128 stands for zero in the data rows.
Some points, each followed by its number:
tensor([166, 138, 123, 164, 100, 128,  99, 161, 113, 101, 101, 114, 135, 131, 165, 124, 129, 112, 124, 160]) 0
tensor([143, 135, 117, 131, 111, 126, 109, 161, 113, 151, 111, 112, 117, 134, 169, 146, 108, 116, 100, 157]) 1
tensor([103, 122, 127,  99, 149, 133, 162, 106, 161, 122, 158,  97, 152, 126, 117, 100, 128, 143, 166, 123]) 2
tensor([143,  99, 103, 119, 119, 194, 228, 115, 145, 117, 174, 141, 188, 101, 110, 128, 110, 171, 172, 107]) 3
tensor([119, 111, 117,  99, 143, 120, 181, 102, 126, 127, 137, 113,  97, 101, 105, 100, 102, 116, 117, 101]) 4
tensor([185, 159, 108, 175, 106, 129, 106, 148, 100, 101,  99,  97, 140, 140, 167, 107, 114, 101, 134, 171]) 5
tensor([126, 115, 164, 144, 100, 132,  99, 136, 154, 122, 110, 156, 130, 113, 142, 141, 160, 106, 108, 125]) 6
tensor([103,  99, 185, 115, 100, 102,  99, 129, 169, 159, 102, 159,  97, 118, 122, 107, 142, 119,  97, 111]) 7
tensor([112, 100, 110, 106, 151, 165, 174, 108, 151, 113, 143, 111, 156, 133, 103, 110, 125, 158, 141, 120]) 8
tensor([105, 108, 147, 111, 120,  97,  99, 182, 102, 118,  99, 137,  97, 153, 105, 100, 126, 185,  97, 113]) 9
tensor([ 98, 101, 113,  99, 165, 151, 150, 105, 155, 107, 128,  99, 142, 146, 100, 100, 135, 150, 125, 128]) 10
tensor([128, 113, 178,  99, 122,  97,  99, 157, 104, 168,  99, 148,  97, 131, 132, 105, 113, 183,  97, 103]) 11
tensor([122, 115, 167,  99, 127,  97,  99, 162, 100, 157,  99, 151,  97, 133, 121, 100, 105, 178,  97, 103]) 12
tensor([ 98, 106, 169, 140, 115, 151, 114, 119, 130, 144, 117, 139, 134, 142, 118, 167, 174, 124, 139, 103]) 13
tensor([115, 114, 163, 138, 100, 144, 115, 149, 170, 160, 114, 148, 125, 117, 136, 140, 144, 104,  98, 121]) 14
tensor([156, 149, 109, 138, 100, 135, 107, 183, 100, 146,  99,  97, 129, 146, 180, 125, 107, 101, 101, 180]) 15
tensor([104,  99, 177, 117, 106, 116, 102, 121, 162, 150, 117, 159, 105, 109, 133, 129, 146, 115,  97, 106]) 16
tensor([123, 181, 103, 152, 140, 135, 140, 102, 100, 101,  99, 123, 131, 101, 116, 100, 115, 110, 142, 128]) 17
tensor([160, 123, 106, 143, 116, 126, 112, 140, 125, 134, 106,  97, 135, 154, 165, 119, 112, 119, 130, 157]) 18
tensor([111, 116, 170, 126, 103, 125, 115, 130, 180, 142, 128, 154, 133, 111, 129, 140, 153, 117, 110, 120]) 19
tensor([104, 120, 165, 152, 100, 151,  99, 144, 108, 151,  99, 123, 121, 144, 143, 170, 153, 101, 110, 109]) 20
tensor([112, 115, 106, 116, 172, 135, 114, 111, 124, 101, 134, 133, 155, 142, 112, 100, 166, 148, 140, 158]) 21
tensor([ 98,  99, 130,  99, 211, 114, 121, 104, 109, 137, 156, 133, 127, 160, 100, 100, 177, 149,  97, 137]) 22
tensor([115, 131, 138, 109, 107,  97, 143, 151, 174, 174, 135, 109, 138, 119, 141, 100, 108, 161, 124, 138]) 23
tensor([ 99, 155, 145, 141, 103, 164, 134, 141, 100, 103, 101, 143, 125, 132, 136, 162, 150, 122, 115, 113]) 24
tensor([149, 160, 116, 132, 130, 110, 134, 114, 114, 108, 165, 132, 130, 136, 108, 147, 102, 120, 136, 142]) 25
tensor([153, 125, 133, 127, 131,  97, 109, 125, 143, 183, 163, 171, 104, 169, 100, 157, 127, 139, 128, 114]) 26
tensor([171, 147, 115, 160, 102, 121, 116, 153, 128, 128, 113,  97, 144, 131, 164, 113, 113, 112, 129, 159]) 27
tensor([109, 109, 131,  99, 128,  97, 132, 102, 128, 137, 125, 127,  97, 101, 126, 122, 102, 125,  97, 101]) 28
tensor([149, 112, 105, 131, 113, 182, 194, 136, 131, 128, 156, 129, 174, 116, 134, 133, 105, 155, 157, 124]) 29
tensor([109, 109, 103, 112, 171, 126, 109, 103, 131, 101, 136, 130, 150, 136, 113, 100, 166, 148, 137, 152]) 30
tensor([133, 161, 117, 151, 121, 123, 117, 127, 100, 110, 111, 105, 134, 121, 127, 112, 136, 106, 134, 139]) 31
tensor([115, 114, 171, 154, 100, 155, 100, 145, 115, 153,  99, 139, 127, 146, 140, 180, 167, 110, 117, 126]) 32
tensor([109, 141, 103,  99, 154,  97, 148, 102, 154, 125, 127, 133,  97, 101, 136, 134, 102, 101, 138, 101]) 33
tensor([114, 103, 129,  99, 129,  97, 138, 102, 116, 136, 130, 119,  97, 101, 129, 121, 102, 120,  97, 106]) 34
tensor([167, 141, 107, 154, 118, 131, 112, 139, 119, 110, 107,  97, 143, 148, 161, 105, 117, 120, 138, 162]) 35
tensor([133, 157, 120, 126, 140, 108, 111, 118, 100, 101, 172, 124, 129, 145, 100, 128, 114, 142, 132, 158]) 36
tensor([170, 127, 103,  99, 172, 159, 197, 116, 109, 101, 156, 139, 135, 108, 100, 109, 122, 139, 146, 101]) 37
tensor([ 98,  99, 115,  99, 170, 148, 143, 103, 155, 104, 128, 105, 144, 145, 100, 100, 138, 145, 120, 126]) 38
tensor([135, 184, 104, 164, 146, 142, 134, 102, 100, 101,  99, 123, 129, 101, 118, 100, 102, 101, 130, 146]) 39
tensor([ 98, 111, 154, 141, 104, 155, 107, 112, 118, 105, 104, 150, 130, 136, 121, 181, 171, 120, 125, 101]) 40
tensor([152, 119, 112,  99, 160, 141, 183, 112, 109, 110, 148, 131, 124, 106, 108, 111, 116, 134, 131, 101]) 41
tensor([112, 119, 151, 139, 119, 112, 109, 146, 124, 144, 164, 150, 140, 164, 105, 165, 152, 108, 119, 123]) 42
tensor([107, 125, 170, 162, 100, 145,  99, 137, 103, 134,  99, 114, 131, 143, 131, 168, 162, 101, 122, 101]) 43
tensor([178, 152, 114, 165, 100, 136,  99, 180, 100, 121,  99,  97, 134, 143, 181, 123, 114, 101, 118, 180]) 44
tensor([198, 150, 108, 179, 100, 126,  99, 160, 100, 102,  99,  97, 139, 148, 182, 117, 118, 101, 137, 182]) 45
Which point above is nearest to each new point? Its number follows each.
tensor([ 98,  99, 152, 115, 174, 111, 108, 119, 108, 155, 147, 137, 119, 159, 106, 127, 186, 144, 105, 133]) 22
tensor([117, 140, 131, 110, 102,  97, 162, 139, 205, 194, 150,  97, 155, 105, 152, 100, 102, 151, 136, 149]) 23
tensor([139, 136, 132, 132, 106, 131, 107, 159, 110, 149, 108, 105, 116, 131, 168, 140, 110, 110,  99, 150]) 1
tensor([ 98,  99, 113, 140, 101, 145,  99, 212, 122, 101,  99, 117, 107, 158, 119, 100, 130, 196,  97, 109]) 9
tensor([150,  99, 103, 119, 121, 212, 245, 111, 136, 121, 175, 144, 190, 101, 100, 119, 102, 172, 167, 101]) 3
tensor([107, 141, 103,  99, 157,  97, 149, 102, 153, 125, 127, 134,  97, 101, 134, 134, 102, 101, 141, 101]) 33
tensor([157, 136, 125, 135, 118, 102, 105, 127, 143, 167, 160, 167, 108, 167, 100, 157, 116, 130, 135, 120]) 26
tensor([139, 175, 123, 161, 105, 120, 116, 118, 100, 101,  99,  97, 132, 108, 132, 117, 126, 101, 143, 135]) 31
tensor([105, 142, 103,  99, 164,  97, 150, 102, 149, 119, 124, 131,  97, 101, 134, 140, 102, 101, 152, 101]) 33
tensor([124, 124, 125, 110, 136, 121, 143, 109, 158, 141, 158, 124, 133, 138, 111, 124, 119, 135, 156, 113]) 2
tensor([105, 149, 103,  99, 179, 114, 149, 102, 137, 137, 122, 129,  97, 101, 123, 151, 102, 104, 166, 101]) 33
tensor([111, 135, 103, 106, 162, 127, 161, 108, 146, 127, 136, 130, 122, 101, 127, 150, 110, 122, 172, 108]) 33
tensor([183, 142, 140, 142, 100,  97,  99, 119, 164, 199, 157, 183,  97, 179, 100, 190, 102, 133, 139, 101]) 26
tensor([127, 152, 142, 159, 104, 129, 111, 118, 108, 119,  99, 114, 128, 118, 127, 138, 144, 104, 137, 125]) 31
tensor([ 98, 122, 130,  99, 151, 136, 162, 104, 163, 121, 153,  97, 161, 133, 126, 100, 126, 148, 164, 119]) 2
tensor([115, 148, 108, 107, 155, 100, 140, 106, 136, 116, 141, 131, 107, 112, 124, 142, 104, 118, 150, 117]) 33
tensor([148, 120, 129, 106, 149, 146, 167, 120, 129, 115, 142, 146, 124, 108, 109, 120, 136, 130, 129, 101]) 41
tensor([118, 126, 136, 131, 126,  97, 113, 156, 129, 143, 191, 154, 145, 173, 100, 158, 142, 110, 118, 132]) 42
tensor([113, 105, 118,  99, 142, 111, 178, 102, 123, 129, 134, 112,  97, 101, 108, 100, 102, 114, 109, 101]) 4
tensor([ 98,  99, 144,  99, 197,  97, 106, 127, 100, 155, 155, 139, 110, 166, 100, 100, 182, 168,  97, 132]) 22
tensor([112, 161, 103,  99, 174, 125, 146, 102, 131, 152, 130, 131,  97, 101, 124, 155, 102, 125, 172, 107]) 33
tensor([109, 136, 135, 141, 119,  97,  99, 164, 127, 151, 199, 139, 144, 162, 100, 137, 138, 111, 113, 149]) 42
tensor([102, 120, 123,  99, 151, 130, 158, 102, 157, 118, 157,  97, 147, 124, 116, 100, 127, 137, 162, 118]) 2
